Turns in one plane each, and the order they were made in; the first pair answered:
U:
[ -1, -30,  17, -12, -14, -13,   1,   3, -13,  -2,  10,  14,  -9,   9,   1,
  10] -> [ 11,  -4,  -9, -16,   3,  -7, -10,  27,   6,  -6,   7,  20, -13,  -2,  11,
   8]
[ 39, -22, -20,   0,  24, -13, -11, -17, -10,   1,  33,  49, -38,  16, -12,
  -8] -> [ 48,  -8, -29,   9,  30,  -4,  -8, -22,  -1,   9,  28,  41, -32,  14,  -8,
 -22]
[ -2,  15,  -2, -20,  -7,  11, -26,  17,  20,  -9, -19, -27,  21, -15,   5,
   9] -> [ -6,  13,   5,  -4, -12,  18, -21,  -2,  17,   2, -24, -34,  25, -13,  -1,
   5]
[-12,  20, -12, -13,  -3,  -2,  -1,  19,   5,  -9, -15, -13,  10,  -4,   5,
   2] -> [-15,  26,  -7,  -2,  -5,   3,   0,   0,  -2,  -1, -12, -22,  13,  -7,  -1,
  -5]
Y:
[ -5,  25,  -4,  -2,  -6,   6, -16,   0,  10,  10, -24, -41,  17,  -4,  -7,
  -3] -> [-22,   6,  15, -13, -24,   2, -27,  17, -17,  10, -18,  -8,  -6,   8,  10,
   9]
[ 15, -47,   4, -11,   3, -13,  18, -13,   9, -18,  -3,  -1,   9,  -8, -18,
   9] -> [ 15, -51,   2,  -9,   1,  -9,  15, -10,   0, -20,   2,   7,   2,  -2, -14,
   9]
[-45,   8,  45, -30, -35,  -7, -11,  -8, -14,  -9,  11, -49,  18,  11,  -9,
  11] -> [-20, -16,  29,  -4, -18,  13, -20,  -1, -38,  15,  47,  35, -33,  21,  32,
   1]
[-13,  19, -14,  20,   1, -14, -13,  -6,  11,  -8,   1, -37,   1,   2,  -6,
   9] -> [-22,   8,   7,   3, -18, -19, -16,  11, -13,  -6,   9, -17,  -8,  10,   5,
  15]
M:
[-24,  -7,   8,  21,   8,  -4,  26,   2, -11,  22,  17,  32, -22,   3,   7,
 -17] -> [  7,   0, -18,  31,  25,  19,  11,   6,  18,  25,   7,  20, -22,  -9,   2,
 -23]
[-34,  44,  24,  17,  -9, -18,  21,  -9, -20,  21,  18,  11, -11,   3,   0,
   0] -> [  7,   4,   6,  31,  10, -12,  28, -13, -15,  14,  29,  44, -30,  -1,   2,
  -2]
[ 16, -46,   8,   0,  13,  -2,  -1,   2,   1, -19,  31,  -9, -28,  10, -11,
  27] -> [ 32, -14, -10,   3,  20,  20, -24,  10,  24, -14,   9, -38,  -9,   1, -13,
  14]
P:
[  6,  19, -33,   4,  -2,  23,   2, -18,  12,  30,   9,  13,   8,   5,  15,
  -6] -> [  7,  22, -29,   7,  -1,  25,   3, -20,  15,  28,   1,   4,   8,   0,  12,
  -5]
[-18,  14,   1, -17,  -6, -31,  14,   3,  11, -16,  -2,  -8,   3, -10,  -5,
  11] -> [ -6,   0,  -1, -12,  -3, -36,  25,  -3,  11, -14,  10,   7,  -7,  -6,  -5,
  12]
[-31, -14,  17, -15, -21,  -4, -25,   4, -13,  -2, -28, -14,   4,  -3,   2,
  18] -> [-14, -43,  20,  -2, -11,  -5,   2, -15,  -9, -12, -19, -10,   8,  -5, -15,
  13]
Pairs:
Each pair is 2 to 4 turns apart.
[  4,  43, -14,   1,  20,  13,   1,   3,  44,  20, -41, -13,  -2, -26,  -6,
   0] -> [-40, -11,  55,  -3, -14,   4,   5, -16,  -9,  31, -34,   1,  -9,  -4,  -9,
   8] -> U Y
[-17,  30, -22, -45,   0, -26, -15,  48,   8,  -2,  -9,  -1,  -1,  -6,   0,
 -19] -> [-38,  33,   5, -22, -17, -11, -24,  28, -17,  27, -12,  13, -10,   9,  18,
 -28] -> Y U Y Y
[ 19,  -1,  13, -31,   6, -18,  -1,  -5,  -5, -18,  -1, -31,  17,  10, -10,
  17] -> [ 25,   4,   3, -23,   6,   5, -22,  -3,   4,  -9, -16, -40,  16,   4,  -4,
   9] -> Y M U Y
[ 15, -23, -10,  45,   9,  22,   1, -39,  15,  10,  -4, -25,  24, -24, -11,
 -19] -> [-19, -24,  -9, -39,  -8, -26, -18,  42,  -2, -31,   2,   0,   7, -13,   4,
  21] -> M U U
[ 44,   0, -29, -28,  17,   9,  -1,   1,  40, -25, -11,   8, -14,   7, -17,
  35] -> [ 31,  -9,   6,   8,   1,  22,  15, -51,  26,   0, -10, -13,   4,  11, -35,
  19] -> U U
[  5,  10, -11,   9,  20,  -6,  45, -20,  13,   4,  24,  18,  13,   0,  -5,
  -8] -> [-28,  -2,  18, -21, -10, -20,  33,   0, -16,  -7,  18,  17,   9,  12,  -3,
  10] -> Y Y
[ 23,  13, -37,  -6,  29, -18, -20,  42,  32, -11,  16,  20, -30, -10,  13,
   0] -> [-20,  50,  -9, -21,   0, -22, -29,  57,  15,  -9,   3,  -1, -17,  -2,  11,
   3] -> M Y
[-52, -12,  25,  12, -22,  -8, -10, -12, -48,  23,  -5,  -1,   0,   8,   9,
  11] -> [  0, -61,   3,  30,   9,   5,  10, -32, -31,  17,   3,  16,  -4,  -8,  -6,
  11] -> P M
[  6, -30, -26,  30, -17,  33, -51,   1,  15,  17,  -5,  13,  -6,  -3,  20,
 -36] -> [ -2, -37, -19,  15, -17,  13, -38,  12,  -1,  10,  14,  41, -21,   6,  27,
 -27] -> M M M U
[ -7,  39, -13, -23,  -6,  -7, -18,  18,  32, -19, -18, -32,  13,  -5,  -6,
  12] -> [ 13,  19, -24,   1,   9,  11, -20,  22,   9,  -3,   8,  37, -30,   1,  31,
   2] -> Y Y
[-22,  -2,  33,   5, -35,  14, -18,  -2, -28,  27, -20, -18,   2,  14,  15,
   2] -> [ 22,  19, -28,   7,   8,  18, -30,  31,  10,  17,  -7,   4, -20,   4,  37,
  -1] -> U U Y
[ -2, -45,  32, -26,  -7, -51,  29,  -4, -19, -15,  30,  -1,  14,  -3,  -2,
  20] -> [-17,  26,   4, -18,   9, -57,  32,  16,  -9,  -4,  47,  20,  -1,   3,  20,
   5] -> U U M M
[-21,  14,   8,   4,  -5, -12, -16,  13, -29,  11, -17,  -5,  15,  13,  38,
 -19] -> [-15, -13,  15,   1,   3, -39,  20, -11, -22,  -5,  -2, -18,  32,   6,  16,
 -17] -> M Y Y M
[-20, -46,   9,  -5,  -4, -19,  16,   8, -35,   7,  27,  66, -23,   8,  30,
  -3] -> [-10,  54, -24,   4,  -1,  24, -40,  17,  19,  20, -38, -36,  23, -17,  20,
 -19] -> M M
[ -6,  68, -29,  -3,  10,  29, -37,  27,  10,  14, -13,   0,   5,  -1,  23,
  -5] -> [-36,  30,   6, -23, -16,  -5, -22,  36, -31,   3,  13,  43, -22,  21,  36,
   9] -> Y Y M
[  3, -24,  23,  -5, -18,  18, -31,  -5,  17,  -4, -33, -33,  24, -16, -13,
  20] -> [ 25, -12,   3,  30,   0,  42, -32, -18,  22,  20, -24, -10,   7, -14,   6,
  -1] -> Y U Y U
[-29,  34,  30,  40,  -5,  -3, -21,  -4,   1,   2, -27, -67,  19,  -1, -22,
   3] -> [-40,  11,  27,   7, -15,  -5, -49,  56, -32,  -1,  -5,   7, -24,  15,  23,
  21] -> Y U
[ 17, -15, -26,  10,  -2,  18,  -7,  20,  -3,  33,   3,  20, -42,   9,  31,
 -14] -> [  0,  33, -19,   3, -13,  20, -22,  16,  12,  28, -28, -42, -15,   2,  17,
 -18] -> M Y
[-19, -44,  28,   4,  -5, -11,   7,  -9, -33,  11,  37,  44, -22,   5, -11,
  -4] -> [ 25,   9, -19,  40,  26,  34, -21, -18,  12,  31,  12,  11, -13, -14,  -6,
 -32] -> U M U P
[-14,   6,  19,  -1, -10,  47, -14,  12,  -6,  29, -25, -28,  15,  14,   0,
 -21] -> [  9, -15,   6,   0,   3,  50, -14,  10,   8,  20, -30, -29,  19,   5, -13,
 -18] -> M M M Y
